The same turns and mirrors carry the whole set onto itself and the rows of a family onto each other. Which other rows belong to the same family as each row named below? List them in the order they appear above.
These 32 rows form 8 families of 4 rows each.
K_495:  57.0  -6.6   5.4 -18.4 -10.6 -27.6   0.1 -23.4 -14.7   0.9  19.0 -25.0  15.7  -9.0   8.1   3.7  19.0  -3.8 -32.2  -5.7  56.5   2.2  13.9  17.6
K_220:  17.1 -33.8   6.7  -0.1 -19.1   6.9 -17.3  -2.8 -10.9 -31.3 -24.0 -20.7   0.2 -47.5 -33.8 -15.5  13.2  12.9 -12.7  17.9  45.9   7.1 -15.6   9.3
K_501: -12.2  21.2  -6.9  25.0   5.1 -25.3   7.5  32.8 -27.6  35.4  -1.6  10.1  13.9  19.6  18.5  25.1  10.4  25.4  29.0   0.3 -12.9   3.2  24.9  -9.2
K_558:  51.2  -8.8  10.0 -30.7   1.8 -18.4   8.1 -18.5   2.9   1.5   6.9  -8.3  -8.9  -4.0  14.2  -0.2  21.9  10.5 -31.7 -11.8  57.7  -1.2  22.7   6.8
K_203: -12.1  -0.3  32.3  12.4 -30.6  -1.3 -24.1   8.7   5.9 -30.3 -45.4 -15.2  -5.9 -27.4 -13.8 -25.4   4.2 -14.6 -20.8  11.4  39.3  -4.7 -15.4  -2.7
K_732:  -8.0 -14.3  38.3  -0.5 -35.4   1.6  -0.5  -3.2   7.3 -17.8 -24.7 -27.6 -18.8 -31.1 -17.3  -4.7  18.0   8.9 -14.4  29.1  42.8 -26.4  -4.2   6.9
K_642:   6.7  34.4 -11.9  29.3   6.3  -9.7  26.8  26.3 -26.4   8.9  -2.7  -3.0  26.3  13.3  16.6  11.0  -0.9  11.4  46.3 -17.7 -15.6  16.4   9.0 -16.7
K_510: -10.8  30.8  -8.6  19.6 -15.3 -15.0  28.3  33.6 -34.5  13.7 -10.3  11.8  16.0   5.2   7.8  -0.6   8.5  12.8  42.2 -18.6 -21.8   4.9   3.0 -18.4
K_6:   3.4  19.7 -18.5  37.4 -24.4 -13.8  26.6  42.6 -40.9   2.7   3.5   0.4  22.9  -2.2  -6.2  -3.9   6.6   9.3  27.7 -18.1 -10.6  13.0  21.8 -25.3
K_124:  -1.1  12.6 -14.9  19.6 -19.8 -19.3  28.5  30.7 -48.3  26.4   0.2   5.9  17.9  -7.4   8.0  18.7   8.2  30.1  27.2  -5.3 -14.2  16.9  14.8 -19.5
K_836:  51.6   9.3  20.0 -16.5   2.9 -29.8  -2.7 -13.1 -13.8   4.1   4.7  -2.0   2.1  13.5   9.6  -0.3  12.8  -3.0 -30.2 -25.4  41.7  34.0  14.1  22.7
K_55: -12.8   3.5  -7.1 -13.2  -4.9  17.9 -47.4  -8.9  -8.1  -8.0  21.0   3.2  19.9  24.0  -1.4 -10.4  -6.4   3.0  34.5  29.6  -8.0 -47.6   6.7   8.1
K_153:  34.6  -5.0  -0.6 -33.1   7.7 -35.6  13.8 -26.9 -17.6   5.5  13.3 -30.8  11.6   4.9  10.7  -3.3   9.1 -11.9 -18.8 -11.1  47.8  20.9  18.6  21.9
K_959:  49.7   1.2  10.6 -16.1  -7.5 -27.8   8.6 -19.6 -11.9   0.6   7.8 -10.6  11.6 -18.2  -5.1  10.8   3.8 -18.8 -33.8 -19.7  51.9   7.7  32.9   9.4
K_574:  -9.9   5.3 -11.5  20.8   5.5  10.3 -37.3   5.4  -4.5 -15.9  15.6  -2.8  -2.7  37.9  12.8 -20.1   0.9   1.5  45.4  31.0 -14.2 -24.5 -12.2   3.2
K_930:  11.7  18.3 -40.5  36.9  10.7 -17.6   4.4  27.1 -27.6  11.9  -0.8  15.4  26.7   5.4   5.5   3.4 -12.2  21.1  18.9 -29.1 -12.6  12.9  10.0 -24.2
K_4:  -1.4  15.0 -14.3   0.4  10.9   8.2 -44.6  -2.0  -6.4  -5.4  11.7  20.8   4.5  34.9   8.3 -20.9  -0.4   7.0  41.2  30.6 -17.8 -21.9   8.5  11.6
K_210: -10.4 -16.5  17.9   7.3 -13.6   9.0 -25.1  15.5   2.7 -17.6 -48.4  -8.9  -1.4 -37.8 -19.5  -3.9  13.4  19.0 -11.1  20.2  48.8   7.0 -25.2   7.6
K_778:  -8.7  10.7 -21.5   4.3 -13.2   0.8 -30.8   1.9  10.7 -28.0  11.6  -2.5   9.8  23.7  -6.3  -2.1  24.0   3.3  48.0  21.0 -19.2 -30.3 -21.7  19.9
K_888:  -8.7 -18.9  17.9   2.9 -28.4  11.3 -14.6   7.1  -1.0 -18.7 -29.1 -18.2   4.3 -41.0 -11.7   6.2  -9.6   7.2 -32.4  10.5  57.7   1.3 -25.2  -8.6
K_17:  35.9  -7.2  11.9 -24.0   9.9 -17.9  10.9 -14.4 -25.5   8.4   3.2 -14.7   6.1  -5.3  14.2   2.2 -22.4  11.8 -43.0 -20.8  43.9  11.5  30.9  11.8
K_424:   5.6   1.6  -2.1  -2.8   3.0  19.6 -51.9   5.3  -7.4 -25.5  22.7  14.7   7.7  29.0   3.2   6.9  -2.4   0.5  35.7  22.9 -15.5 -25.1  -2.7  26.6
K_197:  -0.3   2.5 -26.0  -4.4  -9.4  19.6 -31.5 -11.4  -4.9 -18.7  20.1  -2.1   3.0  10.5  17.2   3.4  -4.4  -2.8  49.4  50.4  -6.7 -20.5  -3.4  15.5
K_388:  -5.8  25.4 -18.0  26.3 -21.9   0.3  16.1  21.0 -22.0   5.2  -4.0   9.1  22.3  21.0   8.1  17.2  12.4  24.3  25.0 -28.3 -25.4   1.6  -1.6 -32.5
K_639:   5.1  20.3 -19.5  30.6 -12.0  -2.9  34.2  23.2 -33.2  23.4  17.6   9.6  18.7  -1.2  12.8  16.1  -8.6   6.4  29.8 -18.9   4.4  -4.0   5.3 -41.1
K_571:  44.8  -0.4   4.0 -24.8   9.7 -40.1   5.3  -7.5 -20.4   0.0  15.7 -14.8  27.9   8.1   6.6 -16.3  18.1  -6.8 -33.0 -27.9  47.0  -2.8   8.6  14.9
K_581: -18.3 -19.0  31.5  18.1  -7.2   1.6 -18.7   3.3   4.5  -4.3 -40.6 -11.9 -10.8 -37.4 -12.5   4.8  -0.2  -0.8 -14.7  17.4  51.2 -15.5 -21.7 -15.3
K_784:   6.0  22.9 -28.0  20.8  -8.4  -1.8 -41.7 -11.3  -9.9 -11.1  13.8   2.5  17.2  25.5   4.1 -14.4  -9.0  13.2  34.2  32.6 -26.8 -20.7  -0.7  23.6
K_181: -38.8  12.4 -15.2  -2.7  -9.2   2.3 -35.3   7.6 -10.8   3.6   2.1 -15.0  14.2  33.5   8.4 -16.4  -3.6   0.5  45.0  17.7  -9.9 -34.3  14.3  15.6
K_292: -10.2 -27.1  19.4  -2.1 -34.9   4.1 -19.1   0.0  -0.2 -23.9 -20.8  -9.3 -24.5 -34.6 -16.4   3.2  -3.5  -7.9 -29.8  14.9  48.5   0.3 -16.7   5.8
K_364:  49.3 -16.8  17.2 -22.2  10.5 -22.6  10.2  -6.2 -20.7 -16.1  16.9  -3.8  27.2 -16.1 -13.8   5.9   8.1  -1.3 -39.7 -26.6  43.9  -3.0  -5.6   0.9
K_193:  -7.6  -5.9  18.5  -6.0 -23.2  -5.2   3.5   7.5   3.2 -16.4 -34.1 -17.3  -9.4 -50.3  -7.5 -15.7 -21.2   7.9 -24.8  12.2  53.0 -11.0 -18.9  10.5

Which other rows belong to the same family as K_124? K_55, K_210, K_571
Which other rows belong to the same family as K_495? K_510, K_4, K_888
Which other rows belong to the same family as K_364? K_220, K_501, K_181
Which other rows belong to the same family as K_388? K_558, K_784, K_193
Which other rows belong to the same family as K_959? K_642, K_574, K_292

The same turns and mirrors carry the whole set onto itself and the rows of a family onto each other. Which other rows belong to the same family as each row named below? List them in the order they appear above.
These 32 rows form 4 families of 8 rows each.
K_273:  57.7  -3.0  -9.7 -47.4   8.5 -33.3 -26.0   1.9 -11.2  16.7 -12.4 -25.3   4.4 -10.8  12.4  38.3 -10.5   6.0 -23.5 -39.6  19.4  36.5 -17.4  11.4 -20.2
K_461:  36.5  18.5  34.8   8.9  31.9 -16.5 -12.8   0.8  28.5 -18.8   8.6 -14.0  27.9   4.1  11.6  -8.4 -23.3  11.9  27.7 -75.5  32.2  14.0 -14.8  13.0 -73.3
K_792:  37.7 -15.0  48.6 -29.0   5.1   9.5 -22.5   2.3   3.9  -7.7  42.6  16.9  11.5   4.1 -39.2   4.9   3.7  11.4   5.0  -5.3  32.4  26.5 -18.3 -13.8 -34.6
K_828:  50.6  15.8  45.5  46.0   5.8  26.8  -6.2   1.3  37.8 -23.3  20.3  31.6 -19.1  -4.7 -30.9 -19.6 -24.9 -25.3  16.6 -29.5  29.4   9.2  -7.6 -21.2 -24.8
K_910:  40.1  -3.7  40.5  -5.9  14.0   8.9 -24.9  14.5  20.9 -25.3   9.5 -57.6 -10.6 -13.3  20.0  27.3  -4.9 -17.1  22.0 -31.3   3.8 -26.1  18.8 -27.2 -40.1
K_878:  56.3  10.7  -9.8  -7.4 -30.3  20.0 -19.2  29.6  14.4  -9.7  18.2 -12.8 -33.6 -28.0  -4.8  19.9 -30.6 -31.0 -16.1  -7.5  31.0  32.4   8.8 -29.6  19.2
K_894:  60.7  17.2  -4.5  15.7 -13.0  -0.5  -1.4 -11.7  19.8  14.9   7.0  47.4  -0.9 -12.1  -9.6 -12.0 -10.9  14.8 -12.6 -52.1  53.4  54.1 -26.7  -2.8 -14.7
K_310:  53.1  15.2  56.7  48.8  -6.4  31.5 -20.6   1.5  56.1 -27.1  22.4  18.9 -18.1   2.0 -18.3  -4.8 -29.4  -3.6  13.7 -39.5  22.2  11.5  -1.4 -16.7 -14.8
K_551:  54.4   3.5  49.3 -12.8   7.7   8.9 -23.4   9.7  -1.8 -21.4  17.9 -58.6 -12.3 -18.7  18.2   8.6  -5.2 -23.7  30.2 -22.5 -11.2  -6.1  22.0 -12.9 -29.1
K_379:  11.8 -14.3  39.0 -26.7  15.9   0.3 -21.8   5.6  -6.9 -12.4  31.8  16.3  22.8  -4.7 -33.4  14.8  12.3  14.4   9.5 -19.6  10.8  36.6  -8.2  -2.5 -30.9
K_561:  40.3   3.8  53.7  -6.3   9.7   4.1 -29.4  13.9  24.4 -28.0   5.3 -48.3  -1.1  -4.9  20.1  21.0 -26.2 -28.1  41.1 -22.9  -7.2  -5.5  13.3 -19.4 -43.5
K_849:  48.9   5.5  40.8  41.3   5.0  29.0 -10.2  -6.5  53.5 -21.1  23.9  11.0 -47.6  -4.1 -14.4 -14.5 -36.1 -20.2  13.7 -42.4  26.2  18.6   7.8 -23.7 -27.4
K_975:  39.7  27.6  42.1  46.3  -3.2  37.1  -4.5   2.9  44.0 -27.4  28.9  17.6 -16.7  -3.4  -7.3 -13.0 -28.0 -19.3  32.6 -33.1  23.1   0.1   8.1 -19.3 -26.6
K_199:  43.7  15.4  21.1  13.1  24.2 -19.4  -2.2 -18.9  29.1  -5.0 -12.0  -0.9  20.8  13.0   1.6  -1.7 -33.9  27.4  18.8 -74.1  15.1   4.2 -19.1  17.7 -66.6
K_341:  20.5 -16.8  35.3 -21.9  21.2   2.5 -28.7  -2.3   2.6 -21.4  46.9  14.4   4.7 -22.4 -28.1   8.7   5.4  13.6  12.7  -1.2  13.8  34.7 -12.2  -9.5 -15.4
K_881:  59.0  39.9 -16.8  25.6  -0.1  -4.0  -8.2   3.5  29.4  -2.8 -24.9 -25.1 -25.5 -19.7  45.4  20.0 -42.0 -25.1   4.1 -68.4   8.4  10.4   6.7   7.0 -13.5
K_182:  76.8  41.1  -2.8  20.5 -15.5   0.1  -1.6   7.2  30.4  10.0 -30.2 -22.2 -16.8   6.9  33.8  17.1 -44.3 -26.4  -4.1 -71.9  29.2   1.2   2.7   1.4 -31.3
K_971:  73.4  35.1 -17.9  33.6  -8.9   7.0 -18.2  -8.6  20.3   9.7 -16.6 -27.4 -20.1   3.5  29.4  13.4 -47.3 -26.6   0.3 -74.5  15.5   6.8   3.3 -15.5 -14.7
K_738:  43.7   8.6 -22.7 -46.4  13.3 -32.5  -9.8  -1.6 -24.1  14.0  -8.7 -27.6  10.7 -14.9  23.1  34.2  -9.8  -8.2  -6.9 -32.3  24.6  24.5  -0.9   4.5 -28.7
K_284:  53.3   9.5  11.5 -14.3 -18.2  22.3 -28.4  22.7   3.6  -6.5  27.8  -7.4 -31.5 -27.4   3.8  28.2  -4.9 -39.5 -11.2   0.8  28.4  32.0  10.5 -25.2  19.7
K_75:  46.1   8.2 -12.6 -47.2   0.2 -24.4 -24.8   2.3  -5.2  11.4  -3.9 -39.7   8.8  -9.8  36.4  46.0 -13.6  12.5  -8.1 -43.9  13.8  26.8  -0.4  12.2 -21.0
K_118:  56.7  27.2  -6.1   7.7  -7.3  -9.3  -5.8 -13.9  10.8  11.9   4.2  49.1   3.5   0.4 -15.8   1.6 -34.6   4.8 -15.0 -41.3  43.1  62.1 -21.4  15.3  -2.6
K_32:  42.9  14.3  28.5   6.1  43.7  -8.3 -12.0  -9.7  25.9  -1.6 -14.5  -2.6  20.0   9.7   2.5  12.2 -21.4  22.1  39.5 -78.7  31.8  16.1  -8.0  18.1 -56.8
K_498:  36.4   6.9  37.0 -18.1  18.4   4.1 -28.6  16.4  12.4 -25.6  10.3 -56.2 -10.8  -2.5  16.1  37.5 -27.4 -28.4  20.8 -21.0 -11.0 -17.3  17.5  -4.9 -31.9
K_355:  56.9  21.1 -20.9   5.8  -3.0  -1.7  -0.9 -10.5   7.8  16.0  11.0  40.6  -9.4  -9.7 -14.4   5.6 -12.2  16.0 -33.1 -50.1  51.2  41.4 -21.0  10.1  -2.5
K_332:  42.1  21.5 -17.4   9.4  -3.3  -4.6  -6.5  -3.5  34.8  11.5  -0.1  49.5  -1.4   3.0 -12.0  15.9 -32.9   9.7 -21.2 -51.3  52.6  42.2 -34.7   6.9 -19.6
K_393:  54.3   9.7   4.9  -3.8 -36.6   7.4 -18.7  10.0   4.5 -12.0  28.7  -6.5 -26.4 -23.1   2.3  15.9 -18.3 -34.3 -32.7   7.1  15.3  20.5   5.9 -30.1  13.7
K_862:  85.6  38.8  -5.7  25.5 -10.1   1.6  -8.3  -2.9  38.9   1.1 -16.0 -24.9 -34.3  -9.9  38.9  11.7 -50.8 -26.5  -2.3 -53.8  32.2  -0.5   0.3  -7.2 -15.1
K_71:  40.9  13.8  42.0   6.0  35.3 -16.6 -10.7 -24.5  18.5  -1.9  -1.6   4.9  22.0  13.5  10.2   6.5  -8.4  17.9  24.3 -65.5  11.7   4.3 -18.3  21.8 -65.3
K_774:  60.4   7.0  -2.6 -12.0 -26.7  22.0 -17.6   5.3   5.1   7.8   9.0   5.6 -41.5 -19.7  -5.4  32.8 -14.3 -25.4 -18.6   1.7   9.5  22.9   2.2 -19.4  24.9
K_171:  24.0 -11.1  52.6 -31.9  15.5  -8.2 -13.1   8.3  11.5 -23.1  30.5  18.8  14.0 -17.1 -25.0  15.0   8.7  15.1   6.7   2.7  31.0  30.1  -5.3   3.3 -28.8
K_731:  48.0  19.4  -9.2 -44.8  -0.1 -23.7 -19.6  12.0 -20.2  10.6  -6.6 -19.2  33.8 -12.0  20.5  38.9  -2.5   7.2  -4.7 -31.4  14.4  17.7 -19.7  17.4 -20.5

Which other rows belong to the same family as K_561? K_828, K_379, K_199, K_284, K_75, K_355, K_862
Which other rows belong to the same family as K_971? K_910, K_310, K_738, K_118, K_32, K_393, K_171
Which other rows belong to the same family as K_341? K_273, K_878, K_894, K_975, K_182, K_498, K_71

